One turn moves every row onto another: examples first, then more rows asked:
Lelep: [ 2.65  0.26  0.00  1.20  0.94  2.13 -0.85 -0.68 -0.78  3.46  0.11 -0.48
  2.19 -3.07 -1.59 -0.39 -1.65  0.96]
Gazu: [ 0.75 -4.01 -1.12  2.20  2.06  1.26  1.38  0.35 -0.49 -3.94 -0.01  1.05
  0.37 -0.03 -0.86 -0.71 -1.48  0.82]
vivos: [-2.05  0.99 -1.79 -0.25  2.26 -0.52  2.08 -2.10  1.71 -1.85 -0.19 -0.89
  0.03 -0.25 -0.35 -1.43  0.40 -1.55]
bosu: [ 2.39 -0.38 -1.42  1.92  3.35  2.77 -0.90 -0.72 -0.39 -2.52  0.63  0.08
 -0.54  0.73 -2.75 -1.81  0.76  1.50]
Badub: [-2.60  1.66 -1.55 -0.12  2.83  0.18  2.58 -1.03  1.49 -1.14 -0.48 -0.55
  1.10 -0.20 -0.56 -2.26 -0.08 -1.42]
dak: [-2.42  0.15 -0.18 -0.21  0.71  1.45 -1.65 -2.19  1.59 -1.78 -0.41  1.44
  1.05 -0.44 -0.38 -3.67  0.40 -1.84]
Nem: [ 2.31 -0.03 -1.98  0.21  0.65  4.09 -1.89 -0.29 -1.43  0.97  1.11  2.01
  0.85 -0.13 -1.52 -1.43  0.54  1.93]
vagok: [-0.33 -3.56  1.73  3.60  2.97 -0.11  1.59  0.32  0.29 -0.88  0.29  1.19
  1.34 -2.75 -0.48 -2.00 -0.86  1.04]
nep: [ 1.55  1.05 -1.11  1.06  1.06  4.50 -1.62 -0.12 -1.64  1.08  1.15  2.43
  1.42 -0.39 -2.31 -1.51  0.18  1.82]
miz: [ 1.99 -1.32 -2.24  1.03  3.19  2.49 -0.40 -0.49 -0.73 -2.41  0.64  0.69
 -0.60  1.24 -2.16 -1.16  1.16  1.95]
ponep: [ 0.49 -3.50 -0.70  2.01  2.25  1.02  1.22 -0.30  0.24 -3.90 -1.43  1.21
  0.26  0.87 -1.26 -0.39 -1.23  0.84]
Rez: [-0.43 -3.98  1.04  2.72  2.03 -0.53  2.34  0.43  0.91 -0.62 -0.99  1.58
  1.45 -2.00  0.43 -1.26 -1.06  1.04]
rim: [-2.86  0.64 -1.43  1.05  2.42 -0.60  1.39  0.06 -1.25  2.59  1.20  1.84
 -1.34 -2.13 -3.01 -2.52 -1.49 -1.32]
Fudub: [-2.49  0.10 -0.02 -1.21  1.88  0.81 -1.99 -2.99 -0.74  0.19 -1.12  1.06
  0.68 -0.49 -3.51 -0.55 -0.89 -1.86]
kepa: [-2.42  0.34 -1.14  0.89  2.01 -1.38  1.64 -0.55 -0.34  2.56  1.70  1.60
 -1.96 -2.63 -1.85 -2.21 -0.56 -1.36]
loku: [ 2.00  0.21 -2.16  0.68  0.52  3.59 -1.82 -0.53 -1.41  1.86  0.04  2.53
  0.29  0.14 -2.56 -1.12  0.18  2.01]
vamu: [-2.09  0.34 -3.06  1.83 -0.07 -0.05  1.90 -0.17  0.62  0.10  0.44 -0.06
  0.11 -2.34 -0.52 -3.50 -2.60 -2.03]
Vik: [-2.28  0.52 -0.30 -0.94  0.49  1.69 -1.23 -2.13  1.18 -1.84  0.38  2.42
 -0.13  0.12 -0.32 -2.67  0.85 -1.79]
Bofo: [ 1.96 -1.34 -1.67  1.20  2.52  2.41 -1.15 -0.79 -0.20 -2.09 -0.37  1.70
 -1.23  1.67 -2.59 -1.53  1.02  1.73]
Nibig: [ 2.79 -0.17 -0.41 -0.25  1.13  2.17 -0.53 -0.34 -1.01  3.79  0.23  0.07
  1.82 -2.43 -1.13  0.14 -0.90  1.31]
lusud: [ 1.72 -0.59  2.91  1.04  2.28  1.41  2.14  1.92  0.08  1.74  0.44  1.02
  1.32 -2.71 -0.01 -0.85 -2.39 -0.29]
figil: [-2.71 -0.10 -2.72  1.32 -0.64 -0.16  2.47 -0.59  0.42 -0.54  0.76  1.00
  0.05 -2.00  0.12 -2.29 -2.31 -1.98]
Migu: [ 1.43 -1.10  1.89  0.99  1.62  0.56  2.55  1.69  0.86  2.96 -0.42  1.55
  0.97 -2.54  0.77 -1.10 -1.64  0.33]
guba: [-0.36  0.28  0.04 -0.29  1.04  0.61 -1.90 -0.68 -0.34  1.09  0.47  1.15
 -2.59 -1.50 -2.95 -2.61 -2.52 -3.28]
pevig: [ 0.24 -2.72 -0.78  2.82  2.20  1.90  1.35  0.08 -0.85 -4.25 -0.31  1.00
  1.17  0.05 -1.85 -0.41 -2.05  0.72]
Mosa: [-0.28 -4.26  1.41  2.37  2.91 -0.49  2.26  0.72 -0.12 -0.35  0.24  1.38
  1.18 -2.42  0.09 -0.94 -0.98  1.17]
Mimin: [-2.17 -0.04 -0.81 -1.04  0.91  0.29 -2.18 -3.73 -0.63  0.76 -0.30  1.12
 -0.10 -1.14 -3.09 -0.21 -0.10 -1.48]
kub: [ 2.07 -1.70  2.28  0.33  1.61  1.03  1.54  1.64  0.20  2.43  0.47  1.12
  0.97 -2.98  0.84 -0.81 -2.05 -0.11]
Kofe: [-0.26  0.70 -0.16 -1.00  0.30  0.45 -0.74 -0.65 -0.52  1.49  0.86  1.53
 -2.65 -1.49 -2.27 -1.19 -2.56 -3.35]
Gipe: [ 3.01  0.31 -0.77  0.40  0.49  1.85 -0.04  0.04 -0.41  4.31 -0.53  0.35
  0.95 -2.20 -1.16 -0.33 -1.55  0.96]

kepa turns into Kofe
Rez turns into Migu
vamu turns into rim
Now find these:
Lelep turns into nep
Mosa turns into kub

